The rows below fall into families. The same turns and mirrors carry the whole set onto itself and the rows of a family onto each other. For each named row, which other rows are in its family? Write them in the order they are listed.
These 36 rows form 6 families of 6 rows each.
Geb: [.42, .09, .06, .18, -.32, .03, -.15, -.17, -.11, -.12, .14]
lemab: [.03, -.08, -.07, -.08, .25, .12, -.19, .14, -.32, -.30, -.27]
Pogi: [.37, .02, .12, .03, .10, .10, .02, -.08, -.33, -.02, .31]
Volo: [.09, .02, -.05, .56, .22, -.29, -.05, .04, -.25, -.10, -.05]
vaz: [.12, -.11, -.16, -.15, .20, .09, -.01, .09, -.29, -.38, -.27]
dig: [.05, -.16, -.11, -.07, -.14, .06, .09, .01, -.19, -.17, -.42]
riduf: [-.01, .03, -.08, -.11, .38, .07, -.02, .09, -.24, -.30, -.14]
sipak: [.07, -.10, -.03, -.16, -.07, .09, -.16, .02, -.25, -.19, -.39]
valed: [.41, .14, .15, .04, -.01, .08, -.02, -.11, -.10, -.11, .30]
sanor: [-.02, -.14, -.17, -.07, .29, .09, -.13, .24, -.16, -.19, -.14]
takub: [-.05, -.06, -.12, -.15, .28, .16, .00, .11, -.26, -.28, -.05]
zar: [-.02, .20, -.13, .41, -.09, -.30, .02, -.03, -.01, -.27, -.26]
Fad: [-.08, -.04, -.07, -.03, -.10, .11, .09, .03, -.19, -.09, -.43]
Kel: [.11, .06, -.12, .50, .14, -.21, -.11, .26, -.17, -.15, .17]
samuk: [.33, .11, -.12, .10, -.35, .09, .05, -.24, -.14, -.03, .05]
mubi: [.11, -.06, -.08, -.10, -.12, .20, .00, .15, -.12, -.10, -.36]
nivef: [.00, .18, -.01, .46, -.11, -.32, .05, .04, -.10, -.09, -.23]
Suv: [.02, -.02, .06, -.16, -.15, .03, .09, .02, -.22, -.10, -.37]
zade: [.42, .16, -.10, .21, -.28, .05, -.05, -.11, -.01, .07, .08]
Bavi: [.04, .20, -.16, .46, -.07, -.22, -.05, .19, -.13, -.10, -.29]
digum: [-.03, .05, -.20, .48, .26, -.18, -.03, .13, -.31, -.22, .12]
Tefi: [.11, .08, -.05, .57, .21, -.21, -.24, .05, -.23, -.18, .02]
sil: [.42, .05, .13, .04, -.02, .17, -.20, -.12, -.20, -.12, .26]
nek: [-.01, .15, .06, .51, .05, -.32, -.02, .05, -.06, -.15, -.15]
Logod: [.36, .16, -.03, .10, -.32, .01, .04, -.21, .01, -.12, .06]
dum: [.06, .04, -.03, .50, .30, -.22, -.02, .12, -.29, -.13, .09]
baz: [.47, .10, -.01, .09, -.25, .04, .02, -.17, -.06, -.23, .18]
lumod: [.08, -.20, -.08, -.14, .02, .02, .01, .02, -.30, -.15, -.41]
moket: [.37, -.02, -.04, .22, -.35, -.01, .06, -.22, -.10, -.06, .06]
voza: [.41, .05, -.09, -.07, .02, .07, -.14, .02, -.19, -.01, .33]
gop: [.27, .08, .00, .08, .08, .06, -.02, -.11, -.24, .00, .42]
ver: [.07, -.17, -.16, -.08, .32, .12, -.01, .08, -.30, -.30, -.14]
rez: [-.02, .25, -.11, .50, -.17, -.20, .07, .02, -.09, -.18, -.16]
mel: [.37, .15, .03, .01, .12, .08, -.02, -.09, -.18, -.13, .36]
Vavul: [.14, .00, -.16, .54, .28, -.17, -.01, .03, -.23, -.25, .12]
Moli: [-.02, .10, -.02, .52, -.02, -.26, -.18, .04, -.08, -.21, -.23]

Same family as Pogi: riduf, zar, Suv, moket, Vavul
Same family as Volo: vaz, valed, nek, baz, lumod
Same family as ver: dig, nivef, Logod, dum, mel
Same family as Kel: sanor, mubi, zade, Bavi, voza
Same family as Fad: takub, samuk, digum, gop, rez

The rows below fall into families. The same turns and mirrors carry the whole set onto itself and the rows of a family onto each other. For each named row, which other rows are in its family? Write them in the order they are listed.
These 33 rows form 11 families of 3 rows each.
dalok: [.19, .39, .40, .10, -.14, .08, .18, .06, -.02, .11, -.01, .32]
meken: [-.03, -.05, -.07, -.09, -.15, -.01, .14, .33, .15, -.22, -.19, .52]
rit: [-.05, -.09, .20, -.03, -.12, -.02, .04, .30, .18, -.25, -.10, .40]
muken: [.34, .30, .11, .15, .00, .30, .10, .08, -.17, .12, -.04, .37]
kufuv: [-.16, -.12, .11, .14, -.22, .00, -.13, .09, .19, -.27, -.11, .29]
boge: [-.32, .00, -.19, .10, .07, -.11, .18, -.11, -.21, -.12, -.20, .05]
fude: [-.34, .22, -.19, .19, .05, -.07, .13, -.12, -.02, -.05, -.27, -.05]
mur: [-.23, -.07, .03, .08, -.10, -.20, -.01, .16, .16, -.20, -.28, .41]
bel: [-.30, .00, -.02, -.04, -.21, -.04, -.07, .18, -.06, -.23, .02, .47]
Rol: [.33, .36, .12, -.08, -.01, .21, .20, .08, -.12, .22, -.05, .10]
zoze: [-.12, -.23, .00, .05, -.09, .14, -.11, .25, .10, -.11, -.20, .45]
sule: [.37, .41, .05, .00, -.03, .15, .38, .11, -.03, .13, -.15, .30]
masu: [-.12, .24, -.23, .25, -.04, .02, .03, -.22, -.17, .01, -.08, -.06]
vele: [-.20, .34, -.18, -.01, -.10, .12, .37, -.22, -.08, .13, -.12, .03]
lodur: [-.07, .37, -.28, .16, .08, -.09, .15, -.16, -.24, .12, -.19, .08]
kazum: [-.18, .10, -.13, .26, .00, .24, .24, -.18, -.17, .03, -.42, .05]
Savag: [-.01, -.09, .30, -.10, -.12, .04, .08, .24, .05, -.23, -.12, .45]
Kepe: [-.16, .07, -.17, .36, .12, .01, .15, -.15, -.07, .13, -.28, .06]
Kip: [.32, .31, .19, -.15, -.15, .17, .02, .20, -.03, .17, -.16, .40]
fil: [-.08, .07, .00, .14, -.12, -.19, .11, .20, .20, -.13, -.09, .61]
Gozat: [-.25, .10, -.29, .14, .09, -.12, .17, -.08, -.12, -.06, -.16, -.02]
fadu: [.24, .27, .19, .15, -.11, .41, .23, .04, -.18, -.02, -.24, .37]
buno: [-.14, .02, .12, -.09, -.19, .10, -.09, .30, .18, -.25, -.16, .41]
tun: [.13, .34, .25, -.13, -.26, .26, .32, .08, .12, .02, -.01, .38]
vug: [-.37, .01, -.08, -.04, -.24, .01, .21, .05, .13, -.27, -.06, .39]
peseb: [-.29, .20, -.12, .02, -.07, .01, .13, -.16, -.11, .29, -.21, -.06]
Doz: [.25, .33, .15, -.09, .01, .22, .26, -.04, -.23, .19, -.11, .10]
san: [-.19, .13, -.35, .10, .07, -.11, .31, -.05, .00, .06, -.32, .06]
Kulo: [.26, .54, .13, .02, -.05, .26, .12, .05, -.12, .09, -.06, .18]
tabun: [-.18, .22, -.46, .09, -.01, -.08, .12, -.05, -.09, .18, -.12, .23]
doro: [.25, .32, .08, -.01, -.10, .09, .18, .11, .14, .38, -.16, .34]
Fivok: [.31, .28, .20, -.01, -.21, .30, -.05, .05, -.03, .12, -.04, .21]
por: [-.19, -.14, .00, .08, -.17, .26, .05, .14, -.03, -.27, -.33, .45]

Same family as vele: tun, vug
Same family as Gozat: rit, Rol
Same family as Savag: boge, Doz
Same family as dalok: bel, peseb
Same family as meken: sule, san
Same family as Kepe: muken, zoze
Same family as kazum: fadu, por

